[-731, 513, -87, 170, -839, 244, 765]
765, -731
[470, 619, 434, 824, 135, 569]
569, 470
[76, 46, 5, 61, 41, 71]
71, 76
[48, 98, 58, 74, 5, 68]
68, 48
[-470, 155, 641, -92, -558, -876]
-876, -470
[[8132, 3463, 4784, 3553], [3213, 5175, 3529, 3508]]
3553, 3213
[[5, 28, 55, 29, 54, 34], [81, 64, 48, 39, 20, 24]]
34, 81
[14, 16, 93, 90, 83, 63]
63, 14
[51, 90, 47, 75, 10, 94]
94, 51
---
[2526 3932 3455 5461 8858] ans = 3932

[5131 3151 7241 4869 6279 9735 7889] ans = 6279

[61 77 38 24 30] ans = 38

[9628 1848 6642 7603 6336] ans = 6642

[4709 4943 2653 8286 6744] ans = 4943

[[  27  102  701 -614  662]
 [ 163  713  663   94   -3]
 [-394  753  692 -919   40]] ans = 102

[[416 580 870 584 896]
 [435 579 891 586 854]
 [739 575 518 571 112]] ans = 580
---
[72 16 46 80 95 51] -> 80

[[-31 -38  22  35  17  -7  48]
 [-31 -38 -13  35  17  -7  48]] -> 35

[ 41 -11 -45   1  38] -> 1

[187 132 247  47  57 137] -> 47

[-38 -17 -12   2  35] -> 2

[3 7 2 0] -> 0

[[685 494 492 424 429 564]
 [345 744 395 303 863 202]
 [525 748 201 191 743 666]] -> 424

[141  54 168 114 221] -> 114

[[ 757 -470 -681  626]
 [  79  149  481 -300]] -> 626

[-817  328  284 -267   79  817  194] -> -267
---
[-52  11  47  20] -> 47, -52

[ 54 -51  -9   6  11 -23] -> 54, -51

[-3  3 24  9 41 30] -> 41, -3

[[  3   1  -3  -1   6   2]
 [  3  -5   4   2 -28 -54]] -> 6, -54

[ 48  10  -1   8  24 -27  -1] -> 48, -27

[[-55  -1 -29 -10  33 -38  -3]
 [-15  -9 -22 -13   6  20   1]
 [-30 -37  26   3   9  27   0]] -> 33, -55

[  3  -9  52 -15  11 -22  56] -> 56, -22

[  3 -52  12  23  29] -> 29, -52

[-45  -6  -9   1 -38   5 -21] -> 5, -45

[  5  12   4 -52] -> 12, -52
---
array([[ 25, -21, -46,  -8,  37],
       [ 14, -12, -25,  -5,  21],
       [ -1,   1,   2,   0,  -2]]) | -25, 37

array([  2,  47,   3,  11, -40,  57, -33]) | 11, 57

array([ 14,  20,  40,  34,  -1, -49,  25]) | 34, 40

array([[-40, -15,   8,  20,  49,  31,  45],
       [ 37,   4, -27, -16,  30,   3, -23],
       [-37,   9, -11,   8,  37,   1,  39]]) | -16, 49

array([ 35,   5, -43, -50, -43]) | -43, 35

array([[ 24,  34,  -8, -14, -30, -28,   6],
       [ 17,  36, -19,  -9, -51,  -3,   5],
       [ 31,  34,  -1, -22, -30,   0,  -5]]) | -9, 36
---
[[ 50  12  16  10 -44 -28]
 [ 29  41  30  18  29   3]] => 29

[[ 28   6  19   2   0  21  52]
 [ 14 -11  42 -10  35  29  52]
 [-26   3   2  15  -4 -30  42]] => 29

[[ 16  39 -45  -5 -28]
 [-14  40  -5 -12 -14]] => -12

[[-19  43 -33  25  -5  11 -18]
 [-15   8  -2 -10 -13   3  10]] => 3

[[ -2   3  31   5  43  -8  -1]
 [  7 -10 -29  -5 -30   1  -5]] => 1

[[ 23  34  10  48 -21  30 -29]
 [ 16  -8   7 -35 -25  13  21]
 [ 18 -10   8 -48 -27  10  25]] => 13

[[ 16  33  16  15   0 -11]
 [ 11  -7   9   6   1   4]
 [-20 -44 -13 -16  -3   9]] => 1

[[-15  -8  23  36 -14]
 [-22 -46  10  -7  -8]
 [-10  -6  27  34  -7]] => -7
---
Q:
array([[  8,  -4,  13, -24, -37, -41],
       [  3,  18,  26, -46,  -4, -19]])
A: -4

Q: array([  1,  16,  10, -25, -56])
A: 16

Q: array([ 45, -27,  43, -23])
A: -27

Q: array([-17, -12,   6,  28,  41])
A: -12

Q:
array([[ 35,   0,  34,  -8,  14, -19, -39],
       [ 39,  29,  44,  -1, -37,   6, -16],
       [-31, -16,  20, -20, -36,  16, -19]])
A: 0

Q:
array([[ 14, -30,  28, -40,  -5],
       [ -4, -48, -32, -28,  36],
       [-27, -31,  11,  41,   8]])
A: -30

Q: array([-37,  53,  -2,   3,  41,  -5])
A: 53

Q:
array([[-27,  19,  12,  18,  -5, -20,  -1],
       [-12,  24,  15, -32,  -3, -39, -43]])
A: 19

Q: array([-24,   8,   7,  11, -43])
A: 8

Q:
array([[  0,  48,  -6, -10,  29, -28],
       [-19,  24,  13, -11, -11,  52]])
A: 48
---
[[ 40 -19 -38  -3 -27  -2  52]
 [-18 -28  51  -1   1 -15   2]
 [ 21 -20  -1   1 -19  -7  25]] -1

[[-27  -2  38  11]
 [ 26   1  31  49]
 [-20  22 -23  37]] -23

[[-37  17  21 -20]
 [ 25  -5 -52 -14]
 [ 28   2 -51 -37]] -51

[[-16  10  11   8  -2]
 [-45  -3  19  32 -36]
 [-14   3 -12   1  -5]] -12

[[  0   3 -42  13  -2   2]
 [ -5  -3   0  -7   3  -3]
 [-14  23  50   3 -32 -20]] 50

[[ 46 -26   5   8   9]
 [-12   4  28  23  -9]
 [ 23 -16 -20 -27  28]] -20

[[ 10 -17   6   7  44  38 -14]
 [ 39 -13  32   3  17 -14 -19]
 [-15 -21   0   7 -35 -23   4]] 0

[[-27  20  16  15]
 [ -4 -16  11  -1]
 [ -4 -44  22  -3]] 22
---
[[-52  12 -10  -7  23  -1   8]
 [-11  -9 -13  -4  26 -32 -52]] --> 12

[-33 -44 -18   5  18] --> -44

[[ 23  48 -13  41]
 [  9  31   0 -38]
 [ 10  50  47 -17]] --> 48

[[  7  -4   4 -44]
 [-35   9  -5 -15]] --> -4

[[-36  -3  -6  12   2 -23]
 [-42  -2  -6  -4   0 -21]
 [-11   1  -1 -24  -1   0]] --> -3

[-45 -19  -5 -27 -38  31] --> -19

[[-28 -13 -18 -14]
 [-52 -45 -53 -46]] --> -13

[[ -6  -9 -29  16 -11]
 [  8  -6   3  43 -36]] --> -9

[ -1  53  34 -24  50  17  39] --> 53

[-39 -43 -38 -20] --> -43
---
3476,2177,5368,7891,6407,4732 gives 3476, 4732

577,201,761,703,583,749,603
485,470,521,535,642,661,584
458,374,669,709,601,613,571
gives 577, 571

129,148,226,18,113
163,126,97,122,176
159,135,114,132,170
gives 129, 170

8,3,3,2,4 gives 8, 4

3025,9064,7992,9553 gives 3025, 9553

15,-22,-20,-42,46
-4,-36,-7,-36,10
gives 15, 10

2224,2096,1923,1314,7839 gives 2224, 7839
---
[[ -6 -21   4 -14 -10]
 [ 21  49  16  37 -51]
 [ 22  -7 -30 -13 -16]] result: -10

[[ 15  10 -11  30  19  -1  12]
 [ 18 -17  -5  12  17  34 -27]
 [  3 -51   0   6   0  -7  28]] result: 12

[[-17 -14 -31   3   6  -6]
 [-30 -57  -5  25  39   0]
 [ 14  20   8   1 -15  31]] result: -6

[[ 41  12  31 -35  -3 -16  20]
 [  9 -42 -23 -34 -56 -11  19]
 [ 35  10 -18  18 -42  17 -31]] result: 20

[[-44  -6 -47 -12  -7]
 [-19 -34   2 -15   6]
 [-12  43 -46   9  -3]] result: -7

[[-33 -26  12  12   4]
 [-39  16   3  13 -17]
 [-52 -13   9  25  10]] result: 4

[[-45  42   5  14  13 -10]
 [-46 -47 -39 -46  17  44]
 [ 23 -40  33  49  12 -31]] result: -10
